In the data rows, 128 means zero.
A hidden rule labels the rows of this table. It goes by one to three of the table's principal directions, not those with the most spread.
[ 98  76  96 154 153  91 107  90  63  86 114  80 114  92 162 102 134 168 119 113 163  72 116 115 117 206 108 122 100 129 109  81 167 187 218 147 125 114 137  75  96 130  81 127 157 183  76  72] 3
[149 142 134 120  88 144 125 144 146 176 139 143 113 159 146 133 117 105 132 147 106 135 147 107 130  84 145 125 119 139 155 141 103 114  78 118 143 116 129 137 110 128 152 131 112 105 120 140] 5
[107 137 105 141 167 128  98 160 122 118 148 177 145  82 133 153 153 135 140 132 120 133 108 108 121 144  89  99 158 154 138 146 125 130 104 158 141 151 168 128 142 167  91 116 152 126 121 123] 3
[132 112 131 131 165 113 123 108  97  94 121  96 122 125 125 123 126 149 122 123 151  92 114 140 134 127 126 116 115 112 119 115 150 137 178 117 116 118 135 132 115 109 122 131 129 141 117 118] 6
[142 138 149 103  57 152 190 110 170 166 120  72 116 191 146 128  95 117 140 118 170 140 173 164 125 125 150 148 111 111 128 123 141 119 112  84 115 120 104 107 107  71 177 139  63 106 156 155] 3
[102  91  92 150 185  89 107 117  87  85 116 135 144  84 130 136 158 155 121 116 136 120 102 121 120 168 107 127 140 137 108 112 139 154 178 165 134 134 132 109 133 152  90 135 170 161 105  93] 2
[122 109  75 111 184  88  96  60  68  16  94  48 132  88  94 124 153 159 108  64 139  84  93 131 114 173  98 156 112 103 106  76 184 164 247  99 142  74 144 130 112 101  74 150 154 185  91  93] 1
[117 156 182 101   9 167 174  96 150 170 157  69  60 199 150  90 111 121 157 131 138 101 231  88 155 154 197  76  90 157 162 109 193 218 179  90 135  93 120  82  93 120 182 104  31 130  83 123] 2
[163 109  81 138 158 130 112 148 108 119 130 135 137 111 158 140 119 128 112 122 144 132 107 150 103 152  91 155 145 125 114 124 119  99  98 119 137 141 138 128 120 107 123 152 147 128 107 127] 3
[132 150 143 107 162 155 184 140 137 127 157 128 134 150 101 156 130 150 123 119 131 142 142 139 146 133 131 111 164 162 125 140 169 161 192  97 148 132 143 125 160 125 177 134  78 134 119 131] 2
[134 100 138 117  39 130 141 107 150 190 105  95 106 152 169 118 124 128 148 132 134 135 190 116 122 120 171 164  71 136 147  97 107 130  99 115 116  91 100  83  96 104 150 135  97 117 120 126] 3
[174  90 120 143 171 130 120 129 131 107 128 146 129 124 125 137 113 134 116 127 154 152  96 187 146 123 141 154 148  91  93 120 107  70  94 133 105 153 103 154 147  96 134 169 155 107 142 132] 6
[188 147 154 111  68 157 142 117 182 130 116  86 109 193 135  92  76  90 142 123 171 162 168 207 137 117 176 160 144  76 101 113 105  43  59  82  95 150  81 151 129  45 184 155  73  73 185 186] 5
[113  76 118 166 126 100  99  95 107 132 105 102 127 105 159  83 116 139 111 135 141 144 115 163 117 177 138 184 117 113  93  79  81  88 142 157 117 146  81  97 126 108 108 146 161 140 141 113] 1
[214  46  78 135 133 141 186 124 138 134 122 125 112 174 177 167 102 133 109 109 193 161 148 191 130 153 155 181 150 107  80 105 135 113  88 113 124 126  85 100 112  69 184 212 117 117  85 109] 6
[129  52  68 153 125  81  33  98  71 102 105 113 101  69 185 101 147 164 147 112 143  89 123  95 128 188 138 143  85 133 126  55 122 144 139 165 123  99 135  77  93 135  56 149 192 156  64  62] 4
[165  83  67 133 108 142  88 160 110 145 161 187  91 101 175 150 134 133 124 136 113 123 148  76 146 145 141 108 129 159 149 116 131 174  90 148 155 103 163 105 100 156 127 157 154 131  19  77] 2
[167  77 125 149 110 143 129 101 143 107 126 121 100 129 147 109 101 127 119 120 167 138 133 177 144 164 159 159 126  85  86  89 120 102  93 137  97 132  96 115 123  95 124 166 142 119 119 116] 6
[150 122 137 154 101 141  63 128 137  91 153 193  80 110 123  88 143  96 142 140  93 132 152  92 162 151 183  88 151 127 119 114 122 143  77 178 125 135 118 144 141 184 100 126 163 120  85 108] 3
[165  64  74 146 222  97  38 122  90  54 115 177 134  48 114 148 165 164 132 102 115 136  83 126 150 142 135 156 147 128 104  81 106 100 122 166 127 112 137 141 162 144  69 176 208 136  87  84] 2
[ 62 146 142 119 149 106 143 160 117 191 133 171 163 101 112 186 177 151 135 156  78 109 105  54 120  55  91  87  88 175 191 184 124 173 146 150 145 110 174 130 122 196 108  80 146 141 133 118] 4
[ 42 112 136 129 170  78 125 117  83 131 112 130 153  78 107 166 179 177 136 136 109  76  97  58 129  92  98  82  71 151 172 147 151 204 208 165 125  92 171 112 111 185  75  86 162 166 114  88] 1
[154 213 174  95  86 165 119 144 166 130 148 119 108 181  99  99  98  82 143 141 106 127 158 128 146  71 155  90 150 118 153 155 124  94  96  82 132 132 141 183 130 106 173 107  68  85 160 185] 4
[130 154 141 124 118 166 210 162 179 176 147 160 158 148 119 154 129 120 116 130 122 178 138 156 110 146 105 154 165 158 109 158 129 121 106 117 138 165 119 111 168 144 164 120 103 130 170 150] 1
[101  82 108 137 123  81 102  81 111  78  86  93 130  97 126 118 151 138 137 105 159 128 126 147 124 155 141 146 101  84 108  99 131 129 144 155  95 119  98 119 113 111  90 140 158 135 135 116] 4
[127  67  84 153 147 115 156 129 125 151 118 135 149 112 171 158 135 151 115 123 163 161 120 163 106 171 107 176 140 137  97 110 109 113 117 152 130 147 109  81 127 117 126 163 148 138 125 107] 5
[ 67 118 133 154 184 101 114 145  93 147 141 189 152  70 110 160 177 152 108 161  69 104  83  63 125  90  93  92 110 165 157 162 113 173 167 181 147 119 166 132 129 215  82  91 186 162 108  94] 3
[ 98  95 109 153 108 140 167 170 146 187 152 196 142  93 162 161 151 138 120 152 127 162 140 116 117 168 108 123 134 162 126 153 121 163  90 174 127 161 133  83 135 179 127 117 150 137 108 108] 4
[172  23  34 162 162 126  88 183 106 173 147 242 132  43 197 199 175 163 121 135 112 164 116  96 120 163 110 165 127 180 130 113  95 138  40 185 146 125 149  81 130 180  95 177 212 137  30  62] 4
[191 167 185 112  57 180 171  85 195 101 138  75  80 221 105  64  82  87 137 108 154 154 189 200 158 154 208 143 167  94  76  92 150  88 125  76 113 144  68 140 149  72 189 150  52 104 175 168] 2
[192 197 157  81  76 169 131 118 181 131 129  81 113 198 102 106  88  85 140 110 124 152 150 176 137  79 159 156 141  97 132 125 117  47  83  47 130 122 111 182 134  56 178 145  65  80 184 194] 1
[ 85 227 235 111  65 167 126 133 143 161 176 128  76 194 102  92 108  88 162 174  84  78 176  43 169  57 173   2 113 151 204 179 158 191 139 120 145 111 158 164 108 171 156  56  53  99 120 157] 6
[115 142 153 114 152 130 179 110 134 142 128 102 148 149  95 154 140 140 107 128 115 143 122 150 125  86 125 145 125 134 130 141 130 121 184  97 141 116 120 144 136 112 161 131  97 133 156 148] 5
[126 174 162 106  93 114 140  72 116  80  88   1 114 188 117  49  84 113 140  97 172  74 138 159 111 163 132 136 105  84 107  98 174 126 199  73 106 122  98 125 108  65 130 104  84 147 179 153] 3
[155   7  35 125 164  90 149 120  92 166  99 129 157  76 162 209 161 186  79 115 138 163 104 157 112 112 115 226  78 128 121  99  97 120 150 119 133  82 116  99 100  88 145 203 175 150  67  82] 6
[135  90  78 129 236  76  39 104  31  34 107  99 129  75 118 139 137 163 117 106 138  73  71 107 135 113 105 115 113 104 141 103 142 139 195 128 137  84 161 164 105 102  85 156 171 143  60  95] 6
[155 109 136 130  60 129 102 114 161 152 118 138 100 142 145 113 129 106 146 137 122 141 158 130 143 102 180 140 100 104 132 111  95  93  55 137 105 117 101 132 109 122 125 141 138 100 137 133] 5
[185  80  96 139 167 147 141 160 141 155 147 198 137 112 136 174 140 142 108 131 115 180 113 154 139 125 137 171 158 148 106 126 101  98  82 138 139 140 115 129 162 137 150 178 158 120 104 112] 1
[106  90 126 123  50 113 104 118  95 209 125  90  98 111 191 112 135 152 132 160 120  95 178  85 122 114 152 128  30 150 182 103 114 162 148 112 120  85 138  84  61 113 142 110 111 133  71 110] 5
[171  31  17 138 217 109  71 161  78 107 137 211 140  41 156 205 175 178 115 106 111 167 109  97 137 155 117 167 154 179 129  96 112 150 117 164 167  96 155 105 147 151 112 203 191 141   9  60] 6
[161  87  74 137 166 112  52 107  78  43 125 112 104  78 143 106 134 148 131  95 154 109 119 137 136 199 131 134 137 113 104  74 155 134 153 129 124 119 137 124 125 106  90 161 160 142  63  96] 4
[ 54 167 194 128  64 164 169 159 142 215 184 166 102 144 138 131 132 126 140 184  89 118 192  43 152 107 151  36 110 195 195 174 145 228 153 151 150 123 160  98 115 195 168  66  68 123  86 124] 6
[160 200 169  95 139 165 140 154 161 116 155 160 120 167  75 132 134 112 154 119  90 128 143 101 158  94 152  85 167 160 143 154 162 141 129 100 146 126 147 164 175 159 154 110  92 117 142 148] 6
[112  88  39 139 185  76  52 141  81  67 112 179 149  47 127 162 177 140 123 110 110 123  85  85 118 141  91 121 141 129 131 127 121 150 123 181 145 114 163 137 120 172  61 144 211 150  74  84] 1
[ 80 154 138 109  47 140 136 145 145 151 142 174 108 110 114 132 165 109 143 138  73 116 191  23 135 125 148  71  99 170 180 155 160 242 127 156 142  86 158 106 115 210 123  78 117 145  68 105] 1
[ 78 159 177 121 179 109 165 120 109 100 114 102 154 133  80 128 136 150 134 127 136  86 104 117 132 110 108  86 118 125 133 156 170 170 211 128 110 131 140 138 146 146 120  83 117 151 166 133] 3
[140  75  60 132 184 100 136 102  97  78  99  74 156 109 143 151 109 150  92  96 191 148  90 207 104 163  90 192 147  82  84 100 119  86 160 110 125 132 114 125 113  47 133 188 138 132 125 126] 4
[ 96  62  81 131 152 103 153 135 101 164 126 150 155  72 138 195 162 171  93 133 124 140  99 117 120 115  96 152  85 135 145 142 124 166 157 145 131 105 145 109 108 140 121 144 169 151  84  92] 5
[123 130 137 110 108 125 105 113 132 117 114 103 125 108 120 113 137 143 156 108 134 133 147 131 136 150 146 141 105 127 135 102 139 126 135 115 108 118 121 119 143 111 117 124 118 122 137 134] 1
[ 47 153 201 123  87 114 170  73 116 103 104  37 122 137 108  84 134 135 145 125 164  91 174 131 117 162 138  91  75 104 135 128 185 191 217 116  84 124 107 107 110 111 128  67  70 144 156 153] 5
[ 68 116 114 139 136 108  68 182  74 181 159 200 125  46 160 155 179 161 141 177  74  84 134  14 131 102 104  49  77 196 208 159 125 210 137 174 143 108 204 108 100 215  93  73 163 143  43  87] 1
[ 37 195 145 114  56 127  93 157 100 149 149 138 108 100 139  98 146 111 159 151  82  65 176   0 116 145 104  26  89 183 211 165 172 255 156 152 150 102 194 102  92 208  97  33 106 149  67 113] 1
[ 91 212 211 109  74 188 193 165 159 206 196 161  99 189 108 130 120 105 133 175  74 116 181  54 156  82 151  33 134 192 190 192 164 214 157 113 166 124 160 134 131 188 192  67  47 121 106 145] 6
[128  97 110 132 108 153 174 156 155 215 157 197 140 100 145 187 179 150 118 134  81 178 142 100 119 141 120 163 115 196 141 137 122 160 105 142 158 123 130  85 150 189 131 135 147 149  99  99] 1
[115  66 121 138 103  84 137  98 106 175  90  70 131 131 178 123 128 162 133 135 172 108 123 156 114 127 135 164  55 105 125 101 113 109 145 126  92 124  97  88  85  89 121 135 144 137 149 113] 3
[199  24  58 143 170 118 186 104 105 118 111 105 126 140 176 179 135 162  89 101 187 137 125 190 108 164 124 198 126 115  73  90 149 127 149 108 130 111  99  87 100  79 154 208 142 157  75  88] 3
[183 153 125 107 136 157 124 102 145  58 137 103 108 148  91 121 117 106 120  91 135 140 129 169 140 138 143 141 160  93 102 112 159 104 127  84 132 119 120 171 142  89 138 159 108 117 125 149] 3
Which label does each new row get?
[130  85  73 123 126  90  84 135 127 136  99 158 146  87 141 149 167 148 152 106 117 161 124 113 128 142 137 168 120 146 129 102 101 113  98 158 128 121 117 104 144 145  98 154 177 130 125 100] -> 1
[130 171 151 100 140 137 122 109 114  99 133  83 117 149  95 120 115 129 129 114 120  90 117 115 140  98 125 104 116 119 150 131 161 142 179  85 139  98 152 159 120 107 131 117  99 130 126 139] -> 4
[120 143 126 120  65 134  93 121 117 144 128  79 109 115 165  80 116 121 138 131 135 119 168 129 109 169 128 136  95 130 145 103 128 123 128  98 120 129 130 109 101  95 132 108  98 122 116 147] -> 1
[134 157 164 134 100 152 144 143 180 130 140 179 124 139  98 108 137 104 143 133 104 150 145 125 145 138 156 113 158 136 108 141 128 126  89 153 115 157 112 132 172 176 125 106 135 124 167 136] -> 4
[131 176 134 124 164 145  59 150 110  90 163 162 112 110 109 126 131 113 147 132  98 113 113  86 147 113 119  68 160 144 161 146 138 131 110 132 154 130 172 173 141 153 105 114 128 107  98 137] -> 5
[126 121 114 134  97 156  81 162 118 155 186 215  81  90 146 141 160 132 140 149  66 114 161  23 162 137 154  62 122 194 178 131 146 216 110 165 166  97 178 109 121 216 109 114 148 138  17  74] -> 2
[117 163 168 130 122 157 178 146 168 159 147 138 143 158 111 120 102 115 119 144 128 163 127 163 132 127 127 132 165 132 113 151 114 102 121 124 127 170 111 134 163 124 165 117  98 113 184 159] -> 2
[176 197 185  99  86 178 166 106 200 113 141 103 103 213  85 102 104  90 150 107 123 154 168 164 154 111 181 129 174 121 107 120 144  90 113  80 135 133 100 155 162 103 173 137  58 100 188 173] -> 3
[146 124  80 117 148 128 116 159  97 142 140 134 127 134 164 163 114 129 119 134 134 108 124  99 116 103  97 111 133 147 161 145 129 144 117 111 162 106 170 130  90 113 147 145 117 122  69 118] -> 5
[176  94 108 110 154 123 102  98  98  67 116  87 105 125 123 129 118 146 130  96 163 111 131 150 148 138 153 139 114  96 119  93 161 132 154  95 114  94 123 143 118  72 135 169 120 122  82 117] -> 1
[145  82 129 151 169 139 190 132 130 177 148 154 137 144 142 172 134 153  93 146 127 156 113 156 131 115 129 157 140 152 108 133 113 122 147 133 146 136 109 110 137 133 162 160 131 140 119 110] -> 6
[121  70  80 142 114 125 169 144 107 199 139 142 135 116 182 184 135 138  82 154 129 141 128 121  98 114  96 153  94 140 148 150 109 153 115 131 150 112 135 103  74 123 154 150 138 137  67 109] -> 2
[133 110 113 141 135 123 112 127 134 126 120 139 138 112 128 123 115 125 118 125 129 148  98 150 127 137 121 162 136 109 110 118  96  90  99 145 123 140 113 133 140 120 111 145 161 123 146 125] -> 4
[ 87 130 154 120  77 127 154 123 155 157 115 131 136 108 118 126 156 136 144 130 114 137 165 106 123 137 140 132  93 145 140 128 132 161 132 140 107 118 122  96 136 157 121  95 119 138 147 128] -> 1
[ 88   0  37 186 133  75 188 116  99 196  91 120 172  89 221 177 136 161  66 144 185 176 104 185  64 184  75 229 102 116  83 111  68 113 122 182 126 150  81  43  76 102 126 180 184 161 112  87] -> 2
[147  83  84 137  95 158 194 165 166 192 148 187 139 130 162 191 121 111  91 143 137 191 137 150 113 125 112 164 143 126 120 162 101 127  43 144 138 140 117 113 114 127 168 166 135 110  98 126] -> 4
[110  81  78 127 182 109 127 146  97 116 133 178 146  71 119 192 167 167 118 114 116 123  97  83 135 134 100 119 121 154 143 138 153 195 155 161 144 100 163 113 135 174  97 142 177 157  63  73] -> 4
[126 253 239  93  94 143 144 124 199  98 109 112 134 206  33  66 107  70 169 130 100 116 136 138 153  53 170  84 152  91 125 169 132  81 110 103  93 153 105 202 178 138 143  66  86  96 255 202] -> 4
[131 147 146 127 118  96  80  95 100  76  97  58 105 154 144  63 122 123 170 115 166  78 153 135 124 155 152  99 117 108 119  95 154 117 158 114 103 137 114 123 109  99 111 108 106 128 152 141] -> 2
[ 83 107  65 145 181  90  96 176  78 165 136 191 166  57 155 184 179 154 113 149  86 110  79  59  95 112  53 110 114 179 168 164 111 164 132 171 165 125 187 114 108 199  78 106 197 161  85  89] -> 3
[130 160 178 105 123 152 214 129 194 170 122 116 160 187  87 161 103 122 128 126 143 167 111 185 137  69 130 156 139 104 118 162 114  76 106  99 112 145 102 152 159  95 170 134  91  99 225 172] -> 5
[ 96 105 107 135 112 101 123 116 110 125 104 118 138  94 138 124 151 135 122 124 124 118 133 108 104 151 112 142  96 128 129 120 130 158 145 146 120 114 126 103 110 145 101 113 152 154 114 111] -> 1
[175 114  96 118  83 137 119 148 169 141 109 149 133 134 146 133 112 102 141 114 144 166 136 155 120 130 136 174 134 101 115 124  98  77  23 127 108 137 106 131 132 103 132 156 144  97 148 143] -> 1
[ 54 149 146 138  41 121 125 123  97 177 142  93  98 133 174  89 118 107 120 169 118  79 167  63 105 141 115  68  71 138 180 152 144 205 155 138 137 118 146 101  53 151 126  67 104 143  83 124] -> 5
[154  88  98 134 140 150 148 171 158 198 151 219 142 100 150 199 167 156 134 132  94 165 127  98 133 116 122 155 133 193 138 130 105 133  71 153 152 118 149  90 154 185 120 152 160 133 103  91] -> 3
[ 81 224 231 106  31 128 100  53 130  94 115   0  71 207 107   5  84  90 170 129 138  62 188 113 145 130 187  64  93  96 152 100 165 142 206  83 112 114 105 141  93  87 136  64  37 118 179 174] -> 2
[147 177 117 118 209 122  58 123  96   1 133 134 124 109  62  98 124 114 128  94 108 100  81 115 151 143 118  91 190 110 111 123 163 132 171 127 145 128 154 191 168 141  91 129 153 139 115 124] -> 4
[181 147 185 121  81 172 156  96 170 129 148  84  82 204 125  76  90 113 145 118 155 153 177 190 163 159 203 137 152 115  94  92 147  93 133  86 116 151  72 129 152  77 184 150  63 102 159 157] -> 6
